One vector is turned by the same rotation once a tick. Each row is the vector after some number of ticks, and that number follows the row.
The counts run from 0 to 504.
[127 114 130 120 115  89 177 144 163 118 147 167 157 150 140 152  97 115
  71  91 156 152 150  89 144  62 140 117 177 109 145 147 120 144 159 151
 156 132  94 106 131 103 140 131 164  97 116 112 132 154 135 142 183 130
 130 104 115 180 120 109  87  90 135 149 104 135 134 113] | 154
[103 175 135 117 141  88 148  80 152 146 139 178 165  82 111 154 103 116
 130 138 131 112 126 144 115  84  56 155 103 121 132 146 100 146 134 165
  86 109 125 117 144 113 141 153 162  98  79 168 151  91 128  97 143 134
 141 128 111 175 130 109 127 125 146 152  89 144 169 117] | 369
[ 99 114 128 137 108  94 146  59 151 125 126 142 157 105  97 114 100  85
 103  97 165 148 161  95 134  84 116 151 159 125 133 135  67 145 113 151
 163 128 105 144 152 106 138 160 161 105 124 102 102 137 145 120 160 155
 132 151  94 183 124 129  86  92 132 162 136 114 124 140] | 136
[104 135 168 155 103 105 144 135 109 165 148 159 160  98 126 155 107 108
 109 152 179 149 164 137 118  87 117 144 118 145 152 159  94 173 145 154
 140 130  90 152 150  95 152 140 163 108 111 165 133 198 148 104 145 145
 133 144 131 135 142 150 116 103 129 179 156  75 144 128] | 224
[110  84 155 102  94  94 141  97 180 118 141 146 141 105  90 167 115 142
  93 103 126 131 117 105 153  99  91  95 141 105 132 157  88 116 121 136
 166 105  75 114 139 140 170 102 186 113  89 108 130  90 137 115 159 132
 121 154 140 169 148 116  91 113 135 135 114 125 158 118] | 486
[134 148 137  72 141  85 159 116 172 135 140 153 160  89 107 174 106 125
 133 130 122 132 133 160 138  91  63 129 159 121 173 156 106 122 159 159
  96 105 101 113 137 129 136 117 181 106  91 135 134  97 122 104 160 108
 156 135 113 170 137 116 110  96 132 138  78 126 140 111] | 397
[ 87 145 121 107 171  97 154  93 178 156 127 163 161  78  75 148 142 102
 135 153 163 141 154 126 147 118  92 160 139 125 124 150 107 136 100 145
 101 129 108 161 155 128 108 143 169  98 119 119 116 135 109  76 118 155
 126 183 137 177 152 127 114 103 139 168 108 117 117 138] | 31
[ 92 102 148  90 123 102 132 114 166 115 123 157 130 107 116 166  96 142
  99 118 150 133 159  58 150 118  87 114 119 109  92 159  77 127 102 180
 139 114  79 119 144 134 122 160 130  99 102 127 101 106 131 152 126 143
 121 135 126 209 125 145  88 110 114 144 107 112 156 133] | 95
[ 87 127 140  86 125  85 164 166 170 133 120 145 145 129 134 175 121 153
  79 143 160 170 177 105 144 115  97 102 169  97 140 166  97 121 122 159
 134 121  94 149 132 133 130 133 130  83 125 107 129 147 119 160 106 128
 140 154 128 192 122 125  88  99 124 162 104 108 112 150] | 78
[102  93 128 120  86 106 142 107 117 129 143 139 134  91 106 121  89 127
  94 115 132 127 145 116 155  94  58 126 109  92 154 175  64 122 136 154
 136 121  83 127 142 120 153 122 186 108  69 142 146 104 139 134 153 131
 118 135 114 161 155 117  92 120 107 150 114  75 142 119] | 473
[107 159  99 115  98 105 170 121 130 131 153 152 141 112 134 155  98 126
  68 143 144 173 128  96 154  89 110 134 174  58 154 151  82 138 118 160
 165 129 117 143 127 127 116 130 198 105 108 126 140 148 148 130 165 134
 111 132 149 153 131 154 101 107  97 141  96 122 117 137] | 467
[105 137  91 124 169  47 119 140 162 111 113 143 170 111 124 138  59 168
 117 118 134 136 165  99 126  90 101 144 151 121 127 161 115 110 146 153
 142 141 124  98 142 131 112 162 152 117  84 143 128 141 102 112 132 157
 103 116 126 163 105 149 105  70 131 175  83 133 138 113] | 334
[126 112 139  94 119  57 102 159 165 152 141 153 146  95 136 184 100 143
  82 115 157 148 158 103 154 114 140 122 181 136 135 131 121 115 170 145
 140 150  80 119 134 123 132 137 132 142 135 128 134 161 115 134 145 160
 112 146 176 145 109 150  97  76 147 160 145 102 155 115] | 244
[111 194 116 122 156  97 160 116 167 116 134 166 157 101 128 159  98 127
 104 152 144 144 155 111  88  93  97 161 173 115 124 121 120 127 140 158
 124 138 151 138 141 120  97 177 159 100 114 152 141 151 108 101 112 147
 123 123 145 172  99 151  97  88 127 185 102 165 123 138] | 361
[122 145 153 120 107 134 154 103 145 153 161 195 151 104  99 171  81 112
 102 147 123 108 145 112 147  83  79 155 126 153 114 139 113 118 192 137
 127 183  95  92 136 120 123 127 168 118 120 132 126 127 112 124 154 142
 146 100 144 163 115 143 104 112 143 157 135  89 153 109] | 189
[134 120 129  95 141 116 129  88 151 147 150 187 151  77 124 146  94  75
 111 101 139 107 129 103 156  88 108 159 138 143 133 138  98 147 179 149
 110 153  86  91 136 114 125 134 182 135 112 139 127 133 135 101 175 179
 107 134 157 161 149 139 112 110 149 157 148 114 170 106] | 202
[113 158 119  78 175  80 161  88 208 156 137 165 153  87  96 181 138 114
 115 148 157 137 139 102 150 116 110 147 172 116 113 131 111 127 103 154
 106 136  96 166 154 130 108 140 150 114 125 102 116 109 107 114 134 150
 137 158 156 171 121 120 115  97 134 158 108 142 133 143] | 33
[108 129 103  87 192  85 157 128 176 130 123 174 162  84  96 135 110 128
 125 134 145 124 159 112 161 111  94 146 132 128 146 169 124 122 138 139
  90 152  88 131 148 131  88 131 167 110  86 132 120 119  90 102 126 142
 108 136 141 170 137 107 119  83 125 164  89 115 123 108] | 20
[121 153 153 153  99  89 153 114 128 154 173 216 146 121 129 162 112  82
  71 139 171 144 142 106 143  71 124 140 123 134 102 123 138 150 179 138
 136 161 103 124 132  77 108 136 148  81 120 142 136 167 118 115 156 136
 132 118 149 146 104 122  92 113 146 142 116 124 150 120] | 193
[127 160 127  66 112 107 138 135 153 136 146 173 132  86 133 179 105 143
  81 166 124 150 135 103 156 115  64 128 164  73 129 121 113  86 174 161
 117 144 108  89 117 141 104 137 159  98 115 128 148 107 131 142 129 124
 127 148 160 180 123 138  90 113 127 131  80 121 129 126] | 427
[ 93 166 100 156 131  76 112 121 114 138 151 142 137  87 134 150 122 134
  67 135 148 159 164 114 124 110 101 163 162 112 121 125  92 131 166 161
 149 167 136 162 138 101 125 154 127 111 112 132 155 181 124 114 107 180
 117 153 171 136 106 148 110  94 152 179 156 122 131 129] | 284
[ 96 106 149 168  88 104 169  91 141 122 152 145 156 126  83 135 118 103
 105 117 135 153 160 145 133  75  82 147 141 140 144 146  84 139 166 144
 163 137 109 125 153  89 151 127 172  91 122  97 111 135 126 122 164 119
 175 142  84 183 136 117  85  97 150 147 130 100 118 116] | 148
[102  93 114 104 133  83 121  92 147 129 116 167 147  98  97 132 108 125
 101  98 147 130 154  86 183 102  64 149 116 124 121 142  88 100 160 169
 120 147  99 116 134 124 122 138 131  95  91 104 105  82 124 152 142 150
 123 155 107 185 138  94  86 105 140 124 107 118 129 120] | 98
[100 123 155 151  94  91 166  94 155 123 167 144 148 131  85 149 108 110
 107 125 128 148 163 142 135  71  99 138 164 141 132 147  95 132 156 139
 185 150 104 123 150  97 142 122 169  97 122  95  96 136 124 125 165 109
 170 132  97 171 123 134  80  85 149 141 121 105 114 108] | 149
[ 93 144 111  87 147  91 158 138 133 168 150 155 138  88 146 158 139 124
  94 141 135 140 141 129 154 102  98 141 114  89 150 175  81 154 136 184
  76 114 110 125 140 124 126 133 160  95  76 137 151 110 136 128 138 117
 138 139 135 196 157 112 123 157 126 129  91  94 154 130] | 53
[ 93 175 120  93 133  33 163  95 169 153 136 177 152 124 127 154  96 115
  97 161 142 154 161 133 121  91 112 158 167  86 118 139 115 136 106 107
 130 121 142 141 150 113 131 146 133  91 125 125 148 134  85  97 137 120
 119 145 143 167  97 136 102 110 159 153  88 138 124 143] | 376
[112 158 175 128 101 130 168 135 177 140 146 193 153 131 136 175 105 123
  76 132 152 134 153  86 140  98 130 107 147 119 103 132 134 148 142 131
 147 137  85 112 138 120 153 152 153  96 154 128 126 178 130 127 150 154
 125 113 144 184 117 133 103 104 143 177 135 117 148 120] | 183
[ 95 122 166 143  84 102 148  76 145 126 149 151 134 117 107 134 112  88
  91 127 158 136 152  95 103  76 110 147 136 132 108 139  60 165 106 158
 171 116 107 131 144 116 139 161 146  93 120 116 113 131 148 120 130 151
 151 144 117 193 128 161  80 124 130 155 150 113 154 157] | 134
[105 145  98 145 138  66 108 108 124 168 144 183 173  93 100 176 118 128
 106 142 166 159 138 105 160  92  94 169 114 143 119 140 112 125 140 167
 146 161 125 152 142 122 110  99 151 106  97 132 111 159 132  87 139 174
 101 164 156  97 127 136 116  97 144 157 132 157 140 138] | 269
[ 99  82 150 128 106 119 168 138 127 137 134 162 154 133 119 136  94 115
  96 109 128 123 159 120 142  70  86 119 109 128 160 184 102 139 171 139
 138 135 101  75 135 117 162 119 179  95  92 118 142 131 125 126 152 133
 117 115  97 197 156 113  99 127 151 156 117  96 148 118] | 158
[ 92 132 147 164 146  62 104 114 145 122 133 172 164 106 110 141 126 137
 106 127 143 127 144 129 100  98  87 129  92 135 113 143 113 138 148 167
 116 111 137  98 137 104 153 163 141  80  66 154 152 125 125  78 116 153
 127 168 129 177 140 118 105 125 165 152 103 154 167 119] | 341
[ 82 122 133 147 106  92 149 112 141 129 155 177 135 127 121 159 153 105
  56 122 171 168 140  91 154 102 103 124 123  92  95 132 104 135 131 171
 149 120 115 148 127 105 123 145 129  54 121 100 114 142 142 128 124 141
 132 180 131 187 135 112  81 130 150 123 110 155 129 134] | 104
[105  99 146  60 135  59 143 143 172 138 122 145 137 104 136 168 145 115
  83 113 158 144 155 111 150 114 121  97 160  97 151 170  88 142 124 172
  93  93  80 134 135 124 149 139 120  91  97 117 147 113 126 142 133 128
 131 167 133 198 138 110  95 122 147 135 108 119 157 137] | 66
[111 115 125  99 131  83 102 177 135 164 127 152 159 101 144 156 105 155
  95 121 140 151 164 112 165 124 117 127 157 115 163 147 112 114 185 147
 122 153  97  99 132 129 149 125 149 124 113 120 153 178 124 126 144 177
  95 162 167 158 144 133 108  98 158 173 138  85 145 118] | 246
[ 97 110 122  94 148  53 113 111 177 118 123 118 156  93 112 167  84 152
 114 101 120 119 168 119 115  92  94 138 143 137 138 181  67 138 120 145
 140 132 109 145 146 133 156 132 133 145  87 134 138 125  91 121 121 152
 118 120 138 146 115 151 119  91 162 183 144 130 167 129] | 305
[119 108 153 148  85  83 151 137 138 116 154 146 138 119  95 140 132 138
  56 150 136 163 155 115 136  79  91 117 172 104 138 129 109  98 152 123
 196 160 102 131 115 124 129 118 161  85 109  98 146 134 115 125 105 135
 126 158 151 142 116 129  56 119 124 160 131 114 108 156] | 493
[ 76 114 152 129 108 115 153 118 161 105 131 150 130 123 111 158 123 115
  75 127 155 157 168  75 136 128 101 122 143  94  88 144  84 141 111 155
 155 120 105 137 139 105 126 161 125  76 129 106 112 149 120 137 109 144
 141 168 143 205 119 145  74 113 141 157 135 131 117 130] | 106
[121 130 112 143 123 109 172 127 152 119 159 146 163 142 123 147  93 111
  99 121 147 169 146 104 139  62 132 145 182 136 152 147 101 145 159 161
 183 146 114  96 134 115 106 138 196 107 121 102 112 159 144 124 174 139
 129 123 115 177 132 149  91  94 123 147 106 127 113 108] | 152
[124 109 149 111 107  88 173 148 161 114 139 164 147 153 148 152  88 124
  56 100 137 139 152  93 131  65 133 107 165 115 144 158 116 146 166 134
 158 138  94  94 122 105 140 139 148  94 110 113 134 142 125 154 161 128
 131  96 114 191 110 126  86 106 132 150 107 118 150 121] | 155
[118  90 184 137  89 101 154 112 147 135 162 186 158 131  92 163 105 111
 106 122 127 113 137 127 136  62  82 124 106 164 129 168 101 137 161 142
 158 138  98  86 141 114 156 100 170  92  94 121 122 106 120 119 152 113
 149 127  94 170 136 130  87 131 156 135 120 122 155 115] | 160
[102 137 179 111 100 114 156 116 162 164 161 165 144 104 111 194 125  88
 108 148 153 131 151 120 124 104 128 133 160 134 112 146 101 170 138 128
 144 127  92 138 143 115 148 124 164 117 146 127 131 177 130  94 149 147
 131 157 163 158 135 169 105 111 165 186 163 114 154 118] | 211
[128 123 147  83 126 108 138 118 173 144 136 158 160  83 120 168  96  96
 100  98 150 121 160 121 152  96 110 133 178 140 160 135 105 139 172 133
 114 146  69 151 149 107 155 131 152 148 144 124 126 150 124 123 169 158
 136 124 139 151 125 112 111  70 145 183 157 107 144 113] | 215
[135 152 141 154 112 104 151  99 116 157 179 218 160 115 122 148 107  84
  81 139 161 135 140 121 155  67 116 165 125 139 123 122 137 140 189 155
 134 167 112 112 131  89 109 129 168  84 110 138 125 155 132 106 170 145
 128 123 135 146 123 114  98 118 145 145 118 132 141 110] | 192
[123 131 126 117 130  81 142 139 144 138 136 134 153 100 110 171 151 113
  92 162 167 188 150 115 131  98  98 149 174 123 153 125  89 126 150 200
 148 132 117 134 123 129  83 146 157  79 117  99 117 135 161 132 112 138
 149 186 130 181 128 157  67 111 102 144 113 124 113 158] | 74
[ 97 151 166 118 141  98 138 122 170 121 122 164 155  98 113 161 127 137
  92 128 116 104 152 143  96 107  47 124 120 117 123 141 116 113 161 126
 105 127 131 119 137 118 165 153 126  90  90 142 173 120  92 112  88 140
 154 142 132 188 117  98 103 109 173 177 113 155 144 131] | 354
[128 122 155 110 113  94 128 113 117 166 155 187 135  93 127 133 114  69
  77 142 140 124 155 121 127  89 100 160 153 130 140 122 109 135 193 113
 127 172 109 113 134 101 130 136 138 102 124 120 161 157 102 108 129 164
 116 143 168 157 125 153  82 124 168 162 168  91 144 141] | 206
[ 66 105 133 119 120 127 148 118 152  95 122 144 135 112 104 154 112 114
  87 111 151 146 177  84 145 127  87 125 142  97  98 147  75 141 110 145
 157 128 110 144 142 118 126 161 141  77 127 111 112 156 124 140 111 154
 129 169 138 213 142 142  81 100 139 172 126 118 113 119] | 107
[100 115 142 126 136 109 104 158 123 155 126 169 162  80 129 173 108 145
  94 111 152 121 146  97 149 105  75 120  78 139 135 170 101 134 168 181
 106 136  92 127 139 117 148 122 149 101  69 179 143 155 139 116 118 171
 102 130 144 134 154 118 123 111 138 186 143 121 174 114] | 263
